One vector is turned by the same rotation once a step. Each row is the vector after some number of steps, and that number follows the row.
The counts run from 0 to 988.
[ 0.09 -2.89 -2.80  3.38  2.47 -0.25 -0.65  0.12 -0.04  1.14 -1.92  2.68
  0.84  0.31  1.68 -1.14  2.38  1.93 -1.82 -0.78 -1.28  0.27  2.45 -0.19
  2.10 -1.24 -0.35 -0.36  0.99 -0.86  1.04 -3.32  1.03  1.53  1.07  3.63
  2.70  0.71 -1.14 -0.50  1.28 -0.55] => 215
[ 2.44 -3.41 -0.44  2.69  0.71 -0.05 -0.89  2.89  1.11 -1.86 -1.36  2.29
  1.33 -1.84  0.45  0.29  1.17 -1.03 -2.16  0.55 -0.12 -2.84  2.31  0.45
  0.27  1.20 -2.93 -1.62 -0.24 -0.54  1.07 -1.34  1.42  1.73 -0.16  3.53
 -1.85  2.70 -1.21 -0.82  1.25 -0.37] => 919
[-1.20 -2.37 -2.94  1.23 -0.99 -1.63  1.26  0.11 -0.50  0.07 -1.16  4.18
  0.97 -2.06  2.23 -2.82  1.40 -1.03 -1.96 -0.54 -3.03 -0.88  2.33 -1.35
  0.07  1.09  0.95 -3.31 -0.65 -0.03  1.33 -1.06 -0.17  0.73  0.90  3.73
 -0.75  1.50 -1.51  0.27  0.77 -2.26] => 732
[ 0.55 -4.35 -0.75  1.07  1.33 -1.95  2.51 -0.33  0.39  0.55 -0.61  2.36
  2.48 -2.03  0.67 -0.72 -1.00 -0.16 -1.23 -1.75  0.12 -0.14  2.22 -1.53
 -0.34  0.36 -2.01 -2.40 -0.71  1.71  3.41 -1.08  1.39  1.29 -0.64  3.71
 -1.72  0.21 -2.18 -0.54  0.68 -0.86] => 255
[-0.37 -2.41 -2.07  0.41  2.30 -0.57 -0.64  1.09 -0.77 -0.80 -1.32  1.56
  0.65 -0.72  1.69  0.03  1.52  0.24 -2.70  0.39 -2.68 -1.45  1.28  1.01
  2.44 -0.42 -1.09 -2.70 -1.75 -1.29  1.50 -2.32  2.13  1.40  1.34  3.33
  1.33  2.36 -2.37 -0.52  2.43  0.21] => 873
[-1.55 -1.61 -1.81  1.38  0.57 -1.25 -0.50  1.16 -0.99  0.59 -0.72 -0.51
 -0.20 -0.16 -0.69 -0.62  4.93  0.38 -1.60 -0.86 -2.33 -0.91  2.60  2.95
  0.30 -0.66 -1.09 -1.86 -1.98 -2.04  0.29 -2.51 -0.56  0.97  0.71  4.10
  0.41 -0.26 -2.47 -3.32 -0.08 -0.36] => 880
[ 0.92 -2.91 -0.49  3.78  1.64 -1.27  2.08  0.31 -1.85  0.39 -0.92  0.58
  0.81 -1.70  0.41 -2.91  2.11  0.05 -1.54 -0.55 -2.05 -1.96  1.09 -0.37
  3.16 -0.06 -0.96 -2.65 -0.53 -1.90  1.70 -3.84  0.01  1.24 -1.02  1.71
  0.44  3.22 -0.15 -1.75  2.28  0.05] => 86
[ 0.22 -2.91 -0.41 -0.26  1.76 -3.09  1.26  3.78  0.52  0.36 -0.77 -0.08
 -0.16 -2.03  0.70 -3.20  1.02 -0.25 -1.16 -0.09 -3.12 -3.34  2.41  2.61
  1.25  0.02  0.85 -2.67  1.02 -1.00  0.90 -0.89  1.37  1.65 -0.53  1.39
  0.32 -0.17 -1.34 -1.84 -0.15  0.89] => 373
[ 1.72 -2.23 -0.19  1.65 -1.11 -1.90  1.27  1.62  0.66 -0.14 -0.12  1.65
  0.08 -2.21  0.65 -0.26  2.56 -1.67 -1.36 -0.04 -1.79 -1.88  3.24  0.87
 -1.49  2.45 -1.26 -2.16 -1.43 -0.83  2.44  0.00  1.44  0.60 -0.93  2.93
 -2.63  2.21 -1.30 -3.18  0.02 -1.42] => 314
[-1.65 -3.78 -2.71  1.62  0.92 -0.75  0.93 -0.53 -0.05  1.02 -0.11  3.16
  0.54 -1.51  1.24 -1.91  2.23 -0.33 -1.90 -1.75 -2.15  1.88  3.35 -0.43
  1.24 -0.34 -0.28 -0.97 -0.91 -0.08  0.97 -1.61  0.28  1.74 -0.83  3.24
  1.47  0.10 -1.79  0.12 -0.49 -2.35] => 734
[ 0.04 -4.59 -0.83  2.95  1.26 -1.03  0.95  0.37  1.48  0.99 -0.77  3.73
  1.20 -2.02  1.08 -1.22  0.73  0.08 -1.94 -0.85 -1.75  0.77  3.79 -1.43
  2.10  0.56 -2.22  0.00 -0.69 -0.83  1.15 -1.09  1.94  2.10 -2.04  1.81
  2.15  0.44 -1.56 -0.67 -1.03 -0.95] => 387
[ 2.59 -3.70  1.39  1.19  0.77 -1.59  0.48  2.47 -0.08  0.56  0.01  0.81
  1.48 -0.85 -1.05 -0.81 -0.22 -0.14  0.69 -0.22 -2.32 -3.72  2.43  0.09
  0.04  0.43 -0.88 -2.45 -1.00  1.69  2.80 -2.13  1.80 -0.38 -0.75  3.06
 -2.05  0.38 -1.04 -1.88  0.07  1.96] => 105
[-1.34 -2.45 -2.13  1.13  0.01 -2.20  1.25 -0.86 -0.70  0.49 -3.10  2.82
 -1.66 -1.91  0.93 -2.24  0.39  0.91 -1.35  0.47 -1.46 -0.20  3.66 -1.13
  1.08  0.26 -0.26 -3.05 -1.12 -1.82  0.58 -3.52  0.31 -0.18  1.64  3.12
 -0.10 -0.56 -0.44 -2.18 -1.02 -1.56] => 948
[ 0.96 -2.81 -0.67  4.61  2.07  0.03  0.59  0.90 -1.08  1.25 -0.89  0.26
  1.55 -2.14  0.22 -2.29  2.55 -0.32 -0.68 -1.61  0.23 -1.60  0.39  0.21
  2.27 -0.06 -0.95 -1.31  0.32 -1.17  2.19 -3.45 -0.51  2.35 -1.26  3.67
 -0.20  2.31  0.17 -1.04  2.36  1.22] => 87
[ 0.15 -3.63  0.50  3.87  0.84 -0.58 -0.12 -0.57 -0.77  0.73 -1.34  3.93
 -0.24 -0.36  0.24 -1.80 -0.01  0.79  0.21  1.25 -0.69 -2.35  3.26 -0.71
  1.81 -0.45 -2.24 -0.79 -0.68 -0.05  0.90 -4.14  0.69  0.17 -0.06  3.19
 -0.13  2.07 -0.26 -0.85  2.81  0.05] => 564
[-2.05 -2.87  0.66  0.06 -1.77 -2.10  0.62  1.27  0.70  0.01 -0.57  4.57
 -0.63 -2.77  0.52 -2.43 -0.46 -2.11 -0.96  0.65 -3.10  0.27  4.11 -0.68
  1.36  0.68 -2.12 -2.83 -0.98  0.18  1.10 -1.85  0.83  1.29 -0.51  2.97
  0.28  0.43 -1.10  0.05 -1.03 -0.73] => 119
[ 1.93 -4.10  0.15  1.24  1.22 -1.73  0.07  3.97  0.76  0.23 -1.37  1.99
  1.01 -1.89 -0.39 -3.36 -0.33  1.02 -0.86  1.02 -0.70 -3.74  4.10 -0.35
 -0.22  0.39 -0.16 -1.27 -0.15  1.27  1.66 -1.26  1.74  0.79 -0.31  1.27
 -0.24  1.33  0.45 -1.27 -0.56  1.08] => 982
[ 1.39 -3.43 -0.99  1.75  0.78 -1.37 -1.65  1.97  1.34  1.82 -1.19  0.29
  0.01  0.43  0.87 -1.03  1.68  0.32  0.44  0.30 -5.39 -1.75  3.00  2.48
  1.53 -0.22  0.75 -0.62 -0.87  0.94  1.36 -2.39  3.17 -0.02 -0.07  2.67
  1.21 -0.65 -1.07 -1.68 -0.16  1.59] => 365
[ 2.71 -3.61 -0.29  0.56  0.94 -0.52  0.06  2.04  1.18  1.47 -1.95  0.43
  1.83 -3.23 -0.34 -3.00  0.33 -0.32  0.35  0.43 -2.37 -3.80  2.82  2.03
  1.75  0.09 -0.63 -2.26 -1.46 -0.26  0.53 -0.85  1.15  0.91 -0.52  1.44
 -1.01  0.30  0.28 -2.40 -0.50  2.50] => 239
[-1.06 -2.05 -0.35  1.18 -0.43 -3.62  1.34  0.25  2.46  0.11 -1.56  3.74
  0.97 -1.02  2.49 -1.50 -0.10  0.79 -0.72  1.45 -1.85 -1.30  4.13 -1.13
 -0.04  0.79 -2.39 -2.07  0.06 -0.52  1.75 -1.38  1.88  0.50 -0.81  2.90
 -0.53 -0.02 -2.13 -2.07 -0.60 -0.52] => 776
[ 1.67 -2.38 -0.59  0.50  1.63 -1.71  1.60  2.55 -0.46  0.88 -1.66 -0.42
 -0.37 -3.43 -1.11 -1.66  1.84  0.80  0.14 -2.36 -0.13 -2.27  3.15  2.23
  1.09 -1.02 -0.87 -2.54 -0.03 -0.88  2.78 -1.10  0.28  1.04 -1.28  4.47
 -1.34 -2.42 -0.21 -1.77 -0.66  1.26] => 24
[ 1.15 -1.53 -0.72  2.91 -0.06 -1.41  0.05 -0.29  0.09  0.85 -0.40  0.35
 -1.88 -2.33  0.21 -0.44  4.13 -0.81 -0.60 -0.48 -2.43 -1.05  3.93  1.10
  1.23 -0.45 -2.42 -1.81 -3.72 -2.51 -0.51 -2.87 -0.40  0.36 -1.03  2.57
  0.04  0.37 -0.39 -2.82 -0.83  0.10] => 619
[ 0.18 -2.87 -1.02  2.23  0.18 -0.37 -1.50  1.15  0.68 -1.26  0.12  0.52
  1.18 -1.86  0.27 -1.15  2.34 -2.64 -2.13 -0.73 -2.06 -2.11  1.83  2.17
 -0.68  1.09 -1.61 -3.22 -1.43 -0.76  0.10 -2.11 -0.70  1.74  0.94  3.23
 -2.46  1.77 -2.27 -1.31  1.38 -0.42] => 792
[ 0.48 -3.16 -0.66  3.49  0.88 -1.00  0.04  0.02 -1.36  1.29 -1.13  2.24
 -0.73 -0.05  1.42 -1.53  0.14  0.20 -0.64  0.53 -2.17 -1.27  2.16 -0.90
  1.80  0.32  0.72 -1.85 -0.43 -0.02  2.83 -4.32  2.20  0.20  1.20  3.43
  0.24  2.76 -0.14  0.00  1.99 -2.06] => 956
[ 1.59 -3.29 -0.47  1.97  0.13 -0.73 -0.95  1.84  1.64 -0.98  1.43  2.69
  1.14 -0.23 -0.12  0.71  2.03 -0.27 -1.11 -1.48 -2.58 -1.81  3.76 -0.22
 -2.09  0.70 -1.47 -0.39 -1.07  2.71  1.92 -0.68  1.20  1.38 -0.63  4.64
 -1.18  0.29 -1.77 -0.15 -0.51  0.37] => 188
[ 1.54 -2.15 -2.28  2.49 -1.45 -0.12 -0.87  1.78  0.55 -0.69  0.38  0.68
  0.81 -1.14 -0.27 -0.40  3.74 -0.73 -2.30 -2.17 -3.17 -1.28  3.36 -0.49
 -1.76  0.86 -0.53 -1.99 -1.59  1.24  1.40 -1.84  0.43  0.43 -1.15  4.32
 -1.25  1.77  0.12 -1.48 -1.69 -0.57] => 535
[ 3.31 -2.82 -2.70  2.02 -0.24 -0.86 -0.02 -0.44 -0.74  2.26 -2.43 -0.21
  0.77 -0.85 -0.02 -2.15  1.31  0.75  0.35 -0.76 -3.82 -3.16  2.26  0.90
 -0.44 -0.24  1.59 -2.07 -1.52  1.37  2.08 -2.44  1.76 -0.92  0.76  2.63
 -1.61 -0.22  0.06 -2.24 -0.39  0.81] => 889
[-0.67 -3.78  0.11  0.16 -0.41 -1.07 -0.07  2.58 -0.28  1.10  0.39  2.77
  0.56  0.16 -0.18 -0.08  2.32 -0.64 -0.22 -1.10 -4.90 -0.18  3.85  2.28
 -0.52  0.25  0.64 -0.63 -1.43  0.74  1.47  0.48  3.01  0.51 -1.04  4.90
  0.27 -0.17 -2.56 -0.75 -0.93 -0.58] => 581
[ 2.86 -3.17 -0.67  1.90  3.30 -1.79 -0.41  2.55  1.06  0.77 -1.04  1.00
 -0.04 -0.77  2.10 -2.24 -0.04  0.72  1.21 -0.64 -0.38 -3.09  3.40  1.45
 -0.31 -1.05 -0.56 -1.42  1.08  0.77  2.69 -2.04  0.68  1.15  0.22  3.15
 -2.61 -0.97 -0.18 -0.07  0.89  2.84] => 632
[-0.95 -3.97 -0.20  2.47  1.19  0.54 -1.02  1.79  0.55 -0.11 -1.00  3.83
  1.60  0.37 -0.11  0.05  1.46  0.46 -1.51 -0.52 -2.58 -0.39  2.60 -0.24
  1.93  0.10 -1.33  0.13  0.33  0.22  0.35 -1.75  2.02  1.73 -0.37  3.75
  2.39  1.75 -2.19  0.06  0.25 -1.40] => 652
[ 1.15 -2.87 -1.47  3.23  2.57 -1.74  2.49 -0.11 -1.83  1.48  0.18  1.81
  0.32 -2.02  0.58 -0.71  2.24  1.42 -1.43 -2.31 -0.53 -0.36  1.66 -0.55
  2.23 -1.12 -0.92 -0.22  0.30 -2.29  2.66 -2.13  0.87  1.53 -1.39  4.27
  1.32  0.63 -0.99 -0.49  0.79 -1.32] => 84
[ 2.19 -3.87 -3.48 -0.27 -0.05 -1.17 -1.53  1.27  0.30 -0.05 -0.41  1.82
  0.80 -0.32  1.41 -0.08  1.34  0.28 -1.82 -0.58 -4.44 -2.17  3.55  0.47
  0.77 -0.89  0.31 -2.61 -2.10  1.43 -0.07 -1.41  1.60  0.34  0.99  2.61
  1.14 -0.85 -2.16 -0.11 -1.05  0.79] => 802
[-1.92 -3.22  1.58  1.00  1.20 -1.29 -0.96  3.28  0.09 -0.57 -0.64  2.84
 -0.39 -0.46 -0.55  1.27  1.45  0.36 -0.63 -0.42 -0.29 -0.30  2.80  2.00
  0.39  0.97 -2.51 -0.43  0.31 -1.05  1.91 -1.61  2.03  1.92 -0.29  5.58
  0.33  0.71 -2.67 -2.22  0.51 -1.84] => 47
[-0.94 -0.82 -0.42  3.46  0.51 -1.44 -0.52  1.57 -0.31  0.39 -2.07  0.40
  1.25 -1.11 -0.01 -1.78  3.50  0.82 -0.81  1.11 -1.62 -1.93  2.16  0.66
  2.93 -0.38 -1.39 -1.35 -0.63 -2.50  1.00 -3.37  0.66  1.48 -0.43  3.38
  1.48  3.05 -0.30 -3.56  1.64  0.79] => 89
[ 2.25 -2.76 -0.69  0.26  2.05 -1.36  0.33  3.16 -1.54  1.68 -1.48  0.59
 -1.06 -2.18 -0.25 -0.65  1.20  2.05 -0.02 -0.39 -0.35 -0.27  4.27  2.41
  1.98 -0.97 -0.68 -0.87 -2.21 -1.16  3.25 -0.89  1.50  0.12 -0.40  3.14
  1.26 -1.46  0.43 -1.98 -0.46  1.72] => 21
[ 3.51 -3.70 -2.85  0.17  2.74 -1.11 -0.52  2.17 -0.06  0.73 -1.22 -0.40
  2.23 -1.07 -0.22 -0.37  1.60  2.72 -0.94 -1.51  0.07 -1.45  3.21 -0.23
 -0.04 -1.07 -0.46 -1.26 -0.84  1.68  3.05 -0.98  1.47  0.33  0.23  3.79
 -0.21 -1.36 -0.40 -1.28 -0.52  2.03] => 543
[ 3.43 -4.14 -1.28  2.41  1.30  0.17 -1.31  2.87  0.10  2.31 -1.45  1.63
 -0.03 -0.33  0.42 -1.54  0.49  0.80  0.95 -0.55 -1.96 -2.37  3.47  2.03
 -0.21  0.75  1.76  0.02 -0.38  0.96  3.61 -0.82  3.04 -0.34  0.70  3.81
 -0.90 -0.02  0.41 -0.97  0.34  0.53] => 367
[-1.31 -2.87  0.74 -0.04  0.35 -3.08  1.11  2.54  0.16 -0.11 -1.27  1.50
  0.00 -2.79 -0.15 -3.48 -0.83 -2.20  0.53 -1.06 -2.13 -1.69  1.93  0.93
  1.03  0.59 -1.46 -3.88  1.10  0.79  2.15 -2.89 -0.33  0.98  0.38  4.61
 -2.40 -0.30 -0.90 -0.37  0.48  0.00] => 639
[ 1.22 -4.00 -2.85  0.06  0.60  0.29 -1.16  1.28  0.02  0.54 -0.68  1.40
  1.27 -0.63  0.38  0.53  2.15  0.78 -1.10 -2.35 -3.80 -0.44  2.66  0.89
  0.14 -0.86 -0.29 -1.76 -1.37  2.04  0.92 -0.85  1.46  0.24  0.90  4.46
  1.02 -2.33 -2.17 -0.40 -1.42  0.64] => 801
